The rows below come in pairs that one turn or mirror swaps. Which row does each named row swap with?
The rows were stretched afterwards, more along some directions than others.
bunar: [ 0.26  1.03 -2.16 -0.27  0.07  0.00  0.27  1.00 -0.02 -0.45 -1.01  0.18
 -0.55 -2.50  1.03 -0.54 -2.85 -1.26  0.68  0.42  0.35]
tuno: [ 3.18  1.00  0.38 -1.43 -0.34  0.84  1.83 -1.69 -0.92  2.24 -0.50 -1.21
  0.67  0.42  0.50  1.22 -0.28 -0.42  0.60  0.19  4.11]
dizir: [-3.87 -1.96 -0.74  1.30  0.22 -1.82  1.19  0.86 -2.05  3.23 -0.32  0.00
  3.26 -0.66  0.44 -0.21  0.81 -0.87 -0.50  0.84 -2.63]
Zatu: [-1.34  1.57 -1.66 -1.58  0.59 -0.45  2.77 -1.17  0.17  1.44 -1.29 -0.29
  0.68 -0.36 -0.23  1.34 -2.56  1.03  0.56  1.27 -0.34]
lavaf: [ 2.35  0.21  1.12 -1.93  1.24 -1.35  4.39  0.88  2.45  0.80 -0.71  0.37
 -2.77  1.03  0.16 -1.45  0.90  1.25  1.14  1.04 -1.64]
vem: [ 3.30 -1.39  1.05 -1.74 -0.19 -0.34  0.54 -2.02  1.55  0.35 -0.61  0.06
 -2.80 -2.26  1.51  0.67 -1.53  1.16  0.21 -0.08  1.25]
pitad: [-2.07  3.00  0.23 -3.71  1.47 -2.28 -0.22  1.32 -0.88 -0.17  0.37  0.50
  1.22  0.37  0.71 -1.58  0.25 -2.87  0.28  0.93  1.97]
Niv: [ 2.60 -1.07  0.07  1.34  0.93  0.48  0.34  0.65  0.00  0.38 -0.61 -2.57
 -0.48 -1.06 -1.43 -0.93 -0.51 -2.08  0.89 -0.35  0.18]
Lafat: [-1.12  0.38  0.89 -2.04  1.36 -4.98  1.94  1.45  1.22  1.42 -1.21 -1.85
  0.96  1.17 -0.11 -1.25 -0.94 -1.08  0.36  1.62 -0.24]
bufo: [ 1.02  1.76  0.75 -2.66  0.07 -1.36 -0.57 -1.16 -0.80 -0.09  0.12 -2.86
  1.31 -0.72  0.05  1.06 -2.35 -0.81 -0.18  0.33  2.48]
gop: [ 3.89  0.92 -0.15 -2.43  1.48 -0.72  0.38  0.65  1.40 -1.31 -0.99 -0.10
  0.33  2.17 -0.49 -1.72 -1.22 -0.73 -0.55  0.69  1.54]
zus: [ 2.77 -0.23  1.57  0.07  1.32 -1.13  3.15 -0.44  3.03  2.56 -2.19 -1.01
 -0.48  1.22 -1.63 -2.21 -0.13  0.73 -1.19  0.42  0.69]
Zifi: [ 2.65 -2.65 -1.51  0.73 -0.54 -0.21  0.77 -0.07 -1.05  1.77 -1.00 -1.71
 -0.12 -1.73  1.30  0.36 -3.32 -0.07  0.18 -0.07  0.67]
Fide: [-0.19  0.70  0.68  1.79  0.61  0.75  0.66  0.46 -0.03  1.75 -1.90 -0.60
  0.92 -1.73 -0.07 -0.27  1.07 -1.70 -0.75 -0.21 -0.93]
mag: [ 4.84  2.91  0.47 -2.16 -1.64 -0.57  1.50 -0.89  2.45 -0.48 -0.83 -1.36
  0.17  2.30 -1.13 -0.16 -1.76 -0.26 -0.20 -0.85  2.47]
mon: [ 3.42  2.94 -0.07 -0.63 -0.39  0.39  0.57 -0.17  3.71 -0.69 -1.07  0.06
 -1.64  0.23 -0.80 -0.33 -1.05 -0.30 -0.80  0.26  2.30]
lozab: [ 0.42 -0.73  0.57 -0.15  1.73 -2.12  1.62  0.24  0.40  0.33 -1.49 -2.48
  1.26 -0.04 -1.46 -1.57 -0.81 -1.24 -0.71  1.27 -1.64]
Zil: [ 4.48 -1.48  0.93 -2.86 -0.04 -2.02  1.19 -0.76 -0.54 -0.02 -0.35 -1.19
  0.01  1.18  1.38  0.42 -0.65 -1.21  1.30  0.85 -1.03]
tul: [ 1.21  2.67  0.51 -5.03  0.58 -2.40  0.91 -1.09 -0.52 -1.04  0.53 -0.10
  0.13  0.32  1.84  0.24 -1.15 -2.29  0.37  0.63  2.74]
mev: [ 0.19  2.26  1.10 -2.54  1.49 -1.46  2.41 -1.72  1.83  0.43 -2.00 -0.58
  0.47  0.29  0.47  0.17 -1.63  0.82  0.52  1.60  0.73]
deven: [-2.37  1.33 -1.33 -0.66 -0.04 -2.07  3.09  0.99  1.04  0.75  0.36 -1.92
  0.53 -0.50 -1.80 -0.74 -1.33 -0.03  0.41  1.88 -2.23]
Movi: [ 2.07 -2.84  0.62 -0.44 -0.25 -0.96  0.07 -0.91 -0.91  0.97 -0.11 -0.30
  0.46 -1.08  1.71  0.54 -1.37 -1.46 -0.28  0.34 -1.06]
futoz: [-2.23  1.85 -1.45 -1.16 -0.06  0.06 -0.16  0.18 -1.01  0.61 -0.29  0.40
  0.10 -2.45  0.83  0.85 -2.10 -1.41  1.32  0.99  3.35]
miri: [ 0.88  1.22  3.42 -2.56  2.22 -1.90  1.77  1.91  0.27  0.80 -0.04 -1.79
 -0.86  0.70 -0.10 -1.65  2.04 -1.39 -0.23  0.31  0.52]
zok: [ 2.22  1.79 -2.53 -0.65 -1.19 -0.41  0.77 -1.13  2.16  0.12 -0.37 -0.11
 -0.69  0.16 -1.05  0.41 -3.35  0.09  1.00  0.16  2.91]
fegig: [-3.19 -1.53  0.14 -0.86  1.05 -3.30 -0.16  2.02 -0.29  0.77  0.16  0.03
  1.40 -0.72  0.70 -1.41 -1.84 -0.90 -0.15  1.40 -1.56]
bonom: [ 0.18 -0.31 -1.40 -2.50  1.31 -1.29  1.74  0.05  0.81 -0.24 -0.22  0.73
  0.29  0.23 -0.28 -2.01 -2.81  1.13  0.92  2.34 -0.93]
tava: [-3.56  0.00  0.15 -2.34  1.36 -2.18  0.19  0.42  1.28  0.45  0.20  1.47
 -0.66 -1.81  0.82 -0.67 -0.79  1.49  0.24  1.68 -0.19]
Kes: [-1.34  1.37  0.68 -2.45  1.30 -2.52  2.30  1.44  2.02  1.71 -0.59  0.93
 -0.57  0.51  0.53 -0.76 -0.40  0.80  0.89  1.19  0.10]
Lodez: [ 0.82 -3.47 -0.53 -1.89 -1.26 -1.45  1.35 -1.18 -2.37  1.27  0.93  0.59
 -0.06 -1.32  2.24  1.33 -1.48 -0.48  2.77  1.18 -1.54]
Mor: [ 1.81 -0.65  1.08  0.26  0.27 -0.84  4.43  1.21  1.27  2.47 -1.57 -1.44
 -1.85  0.75 -1.56 -0.73  0.35  1.44  0.52 -0.49 -2.54]
tel: [ 1.22  1.85 -1.72 -0.99  0.87  0.27 -0.29  0.79  0.84 -0.43  0.23  1.07
  0.56  1.07 -0.64 -0.85  0.00 -2.43  0.48  0.06  2.64]
gena: [-1.61 -1.24 -1.30 -2.08  1.72 -1.02  2.88  0.46  0.57  1.27  0.25  1.08
 -0.10 -0.88  0.61 -1.29 -2.22  1.95  0.69  2.54 -0.76]
Renor: [ 2.22 -1.35  1.09 -1.36 -0.32 -1.58  2.84 -1.49  0.43  1.75 -0.87 -1.03
 -1.31 -1.41  1.19  0.97 -1.17  0.13  1.44  0.38 -1.59]
sila: [ 0.32 -0.79 -0.51  1.45 -0.32 -0.29  1.87  0.72  0.94  1.56  0.22 -0.84
 -0.66 -0.22 -2.16 -0.65  0.52  0.31  1.20  0.49 -2.19]
Faba: [ 1.86  0.55  0.24 -1.34  0.33  0.68  0.41  0.33 -1.29  1.65 -0.26  0.30
 -0.43 -1.06  2.02  0.63 -0.74 -1.22  0.62 -0.27  3.46]
pori: [-1.81 -0.12 -1.16 -1.52 -0.57 -2.80  3.66  1.49 -1.27  2.14  1.20 -0.32
 -0.05  0.01 -0.04 -1.00  0.27 -0.54  1.78  1.00  0.09]
nune: [ 1.21 -0.96  0.04  0.03 -1.21  0.68  1.35  0.50 -1.58  1.20  0.49  0.53
 -1.75 -1.86  0.78  0.45  1.33 -1.70  1.66 -0.31  0.02]
bapa: [ 3.62 -0.28  1.33  0.30  0.06 -0.92  2.59  0.27  1.55  0.61 -1.42 -0.46
 -1.96 -0.36 -0.07 -1.37 -1.05  0.41 -0.08 -0.77 -2.19]
Kifi: [ 3.82  0.50  1.69 -1.53  0.96 -0.42  1.03  0.30 -0.35  0.93 -0.69 -2.27
 -1.83 -0.93  0.49 -0.98  0.20 -2.69  0.09 -0.41  2.10]
tiru: [-3.30  2.43 -0.53 -0.36  2.31 -0.65  1.53  0.13  1.05  1.24 -1.15  1.05
  1.24 -0.93 -0.01 -0.49 -1.12  0.36 -0.87  1.95 -1.25]
Mosed: [ 2.28 -1.27  2.14 -0.59  0.57 -0.93  3.01 -1.24  1.66  2.67 -1.55 -0.40
  0.28  0.64 -0.11 -1.03 -0.07  1.19 -0.83 -0.11  0.57]
remo: [-1.93 -2.26  1.00  0.21  0.05 -1.76  1.21 -0.50 -1.70  1.46 -0.18  0.15
 -0.67 -3.05  2.21  0.23 -0.90 -0.36  1.40  1.88 -2.75]
zuv: [-0.86  0.66  0.04 -1.70  0.16 -1.57  0.67  0.07  0.26  0.86 -0.10  2.85
 -0.95 -0.58  2.68 -0.17 -0.80 -0.19  0.70  1.50  1.28]
tutik: [-1.18 -1.00  0.65 -0.58  0.63 -2.38  2.11  1.21  0.91  3.38 -0.59  0.01
 -0.41 -0.15  0.46 -0.32 -0.32 -0.03  0.97  1.08  1.51]
keto: [-3.51 -1.16  0.02 -0.01 -0.01 -1.96  2.12  0.84 -2.95  2.83  0.54 -0.03
  0.88 -2.41  1.46  0.14  0.95 -2.08  0.99  0.57 -1.56]
fuz: [ 0.91  2.69 -0.75 -1.50 -0.17 -2.71  0.77  1.05  1.25  0.35 -0.17 -0.55
  0.75  1.91 -0.88 -1.63 -0.66 -1.73 -0.45  0.33  2.80]
puref: [-1.64  1.18 -0.84 -1.04 -1.06 -2.22  0.14  0.04  0.67 -2.06  0.04 -0.76
  0.52 -1.69 -0.69 -0.62 -2.64 -0.66  1.06  1.44 -2.62]
fibe: [ 2.16 -0.27 -0.29 -0.53 -0.28 -0.86  0.43 -0.51 -1.36  0.00  0.26 -2.38
  0.68 -0.49 -0.41 -0.23 -0.99 -1.67  0.66  0.93 -0.59]
mino: [ 0.71  1.08  0.16 -2.42 -0.83 -3.23  2.25  1.26  0.42  0.95  1.52 -0.41
 -0.82  1.02 -0.28 -0.76  1.23 -1.17 -0.28 -0.45  0.46]

tutik pairs with Lodez
fibe pairs with fuz
mag pairs with deven
mino pairs with bufo
Mor pairs with Zatu
miri pairs with tul
lavaf pairs with mev
remo pairs with zuv
Kes pairs with Renor
zok pairs with sila

